Named turns come first, each shown by rows before and after it. Which turns, in which order, take the first row of each pair that follows to the second? Write the first one first, as in the answered first pair.
M (before => after):
[  4  -2 -10 -23   2  -8   4  -3   5   0   0   5   6   2  22   3 -10   8
 -18   4] => [ -1  -2  -8 -17   2  -8   9  -2   1   1  -1   8   3   1  26   4 -13  10
 -15   4]
[ -3   7  -2  -1 -39 -20  -6 -14  14  12 -12   7  -3 -18   0  -5   3  -2
 -12   0] => [  9   5   2 -10 -35 -20 -13 -14  18   6 -10   1   5 -13  -3  -4   7  -2
 -21  -1]
[ 26   0  21  -5   5   5 -27  -9 -26 -27  -8  -6  26  22  -5  15  11   3
  -2 -16] => [  9  -5  28  10   6   4  -8  -8 -43 -28  -9   4  17  23   9  20   5  10
   2 -10]
[ -3   0  16  16 -29   9  -8   1   2  -4  -8  -1 -11  -2  -9  -9   6  -2
  -4   8] => [  1   0  15  14 -30   8 -12   1   5  -4  -8  -2  -9  -2 -12 -10   8  -1
  -4   6]
Z (before => after):
[ -1 -28  38  18  13  14  11   1   1 -23   1 -11 -11  25  12  -9  -6  19
  -5  -7] => [ 13 -12   1 -32  15  -9   2  -3  29 -14   9  -7  21   1  17 -22   0  18
 -19 -20]
[  0  -3  -3   4   2 -15  12  -2 -10  12   9   7  -5 -12  11  -2  -3  -8
  -1   2] => [  1   0  -7   4   2 -13   8  -2  -7  17   8   6  -7 -14   5  -3  -2 -11
   5   0]
[-18   5  -4  -7  -5  -4  23   2  -5  13   4   9  -8 -11  10   1 -13   1
   6   7] => [-17   8  -8  -7  -5  -5  20   3  -2  16   2   9  -9 -13   7   0 -12   0
   9   4]
[  9 -29  -9 -11  20 -16   8   3  -1 -12  -1   7 -29   1   6  12 -11  33
  -1   5] => [ 14 -20 -25 -22  19 -18  -3   2  12  -3   0   6 -26  -9  -4   5  -9  28
   7  -2]
H (before => after):
[  7   1   1 -13   3  24 -20  -2   6   1 -11  -9  21  -2  -7   4  13   7
   2  -4] => [-10   8 -12  -8 -13  17  -9  -6   5  16 -15   3  13 -18   1  -2   8   9
  13  -4]
[ -2  14 -25 -18  20   0   0  -3  -5   5  10  -4  10  -5   9  -8  -5 -11
  -3  -3] => [-19   7  -5  12 -15   0  12 -11 -17   9  -6   2 -14  -3  16  -6  -8  -4
  -2  10]
[  1  -3  -7   7   7   9  -7   9  -3   7   5 -14   1   1 -12   0  -2  -3
  23  -1] => [ -4  -3  -5  13  -2   8  -4   7  -5   9   2 -11  -3  -1 -11  -1  -3  -2
  25   1]
[ -9 -17  15   7   2   9   6   1  -4  -3   4 -11 -13   9  -7   0 -16   4
  10   5] => [ -2 -12   0 -12  22   8   0   6   4  -3  14 -13   0   5 -11  -3 -14   1
  11  -3]

Between the rows of a pair lie two turns.
[  5   5 -11 -23  -7 -11 -10  -8   5   0   6  -5  13  -6  -1  -4   1   0
  -8  -6] => [ -2   2  -2 -10 -28 -12  -7 -14   1   3  -2  -2   2  -6   1  -5   0   3
  -8   0]
H M
[ 21  19 -16 -11  11   1 -16 -15  22  18 -12   4   9 -16   5  -1  -2  -9
  -6  -8] => [ 16  14   1   8 -19   1 -15 -22  19  20 -24   5  -5 -13   5  -2  -1  -6
  -9  -1]
H M
[ -4  -2 -12  -2 -10  -4   1 -14 -11   3   5  -2  -4 -11 -28  14   2  -5
  11   1] => [-10  -6  -4   4 -13  -4   9 -16 -19   0   3   2  -8  -7 -20  16   0  -1
   7   6]
Z M
[  5  18  -8  10   5  14   3   4   8  15  -1   5  14  -2 -10 -13   3  -5
  25   2] => [ 8  6 17 21 11 19  7  5 -3 -2 -2  1 12 18 -5 -4  3 -2 12 10]
M Z
[  4  -6  11   5  30  13   5   9 -12 -13   0  -6  -5  16  -1   8  -6  -6
   2  -1] => [-16   7 -14  -5   3 -11  23   1  -7   9  -5  15  -4 -15  17  -4 -11   0
   4  -2]
Z H
[  1   0 -24 -19  -7   1  -2   0   9  -7   1   1   1   0  -3   7   4   1
  -5   2] => [ -8  -1 -19 -12 -16  -3   8  -2   4  -5  -4   7  -4  -3   5   6   0   4
  -6   7]
M H
[ 10 -30  14 -20  12  13  -9   0  -6 -19   1 -15   6  16  -8  -4  -4  -1
 -10 -10] => [ -1 -13 -23 -37  13  -3   0  -1   1   0   5  -2  13 -11   0 -14  -8  -2
   2 -18]
H M
[ 10  -6  28  58 -26  32 -18   1   1  11 -14 -28 -23  21 -34  -6  -3 -13
  10   5] => [-14  24 -36  31 -18  11  -6   4  15  45  -4  -5 -13 -28 -25 -23 -11 -16
  40 -10]
H H
[ 14  -4   4 -13   3  -1 -10   5   3  -2   0 -13  10   3 -13   4   6  -5
  -9  -6] => [  0   6 -14  -8   0  -2  -4   6   3  13   0  -4   2 -14 -14   0   2  -6
  11  -9]
Z H
[  4  -1  11  19 -27  14 -20  -2  11  10   1  -3 -17   2 -14   5   6 -11
   6  18] => [ -7  -7  20  15 -28   1   5  -6  -4   1   2  10 -11   2  16   8   0   1
 -17  26]
Z M
[ -2  -1  -4  -7 -15  -7  -3  -4  -3   3  -4  -1   4 -16   7  -1 -10   0
  -7   6] => [  5   0  -4  -4 -14   2 -14  -2   2   5  -5  -8   2 -13  -6  -2  -7  -5
   1   4]
Z M
[ 12  -7  15  -6  12   4  -7   8  -8 -11   5  -7   6   8   0  13   2  -9
  -3  -3] => [ -8  -4  14  11 -14  -3   7   2 -15   3  -4   5 -11  -5  10   8  -4  -4
   6   2]
H H
[  0 -11  13  -4  -7 -17   7  -1 -18  25  -7   3 -12   8  10   0 -13  20
 -10  -2] => [  3 -14  16  -6  11 -13   7   4 -22  17  -2  -1  -7  15   9   4 -12  19
 -12  -4]
H M
[  4   2  18  13   5  23 -19   9   7 -21  14 -16   5  25 -35  13 -12 -15
  -1   0] => [  2  18 -20 -18  19   6 -16  12  20  -9  25  -6  23   0 -30   4 -13 -16
   4 -11]
H M
[  7  -3  16   2  -8   6   5  13  -7 -10   4  -3  -6   3   9  10   4   1
  -4   6] => [ -4   6  -3  -2 -11  -2  12  12  -4   2   4   5  -7 -13  13   3   1   2
   6   2]
H H
[ 22  10  -4 -15  36  -1   6  -1  -8   6   4  -6   1   3 -14  -6  -2   5
  -9 -14] => [ 16   3  11  -1  37   4  12   0 -19   1   2  -6  -6  12 -10  -1  -4   7
 -10  -9]
Z Z
[ 13  -6 -24  -2  -9 -35 -10  11  10  -1 -10  -2  -1 -17  -2   1  11   3
 -13  13] => [ 14  -7 -19  15  -6 -19 -20  15   8   1 -13 -11 -12 -10 -19   4  11  -4
   7  13]
M Z
[  6  -6   0  15   9  18  -5   7   0   8  -4 -10  -9   3 -18  17   2 -10
  22  -9] => [ 16  -1 -15 -25  12  -6   1   2  11   3   3  -3  19  -8   2  11   4  -3
  -9 -12]
Z Z
[  5   0  -3  -5 -18   1  -2 -11  10  -4 -10   0 -11  -9  -1  -1   5  -7
  -7   2] => [  9   2 -10 -12 -11   0  -4  -8  13  -4  -6  -2  -5 -11  -2  -1   5  -9
  -6  -1]
H H
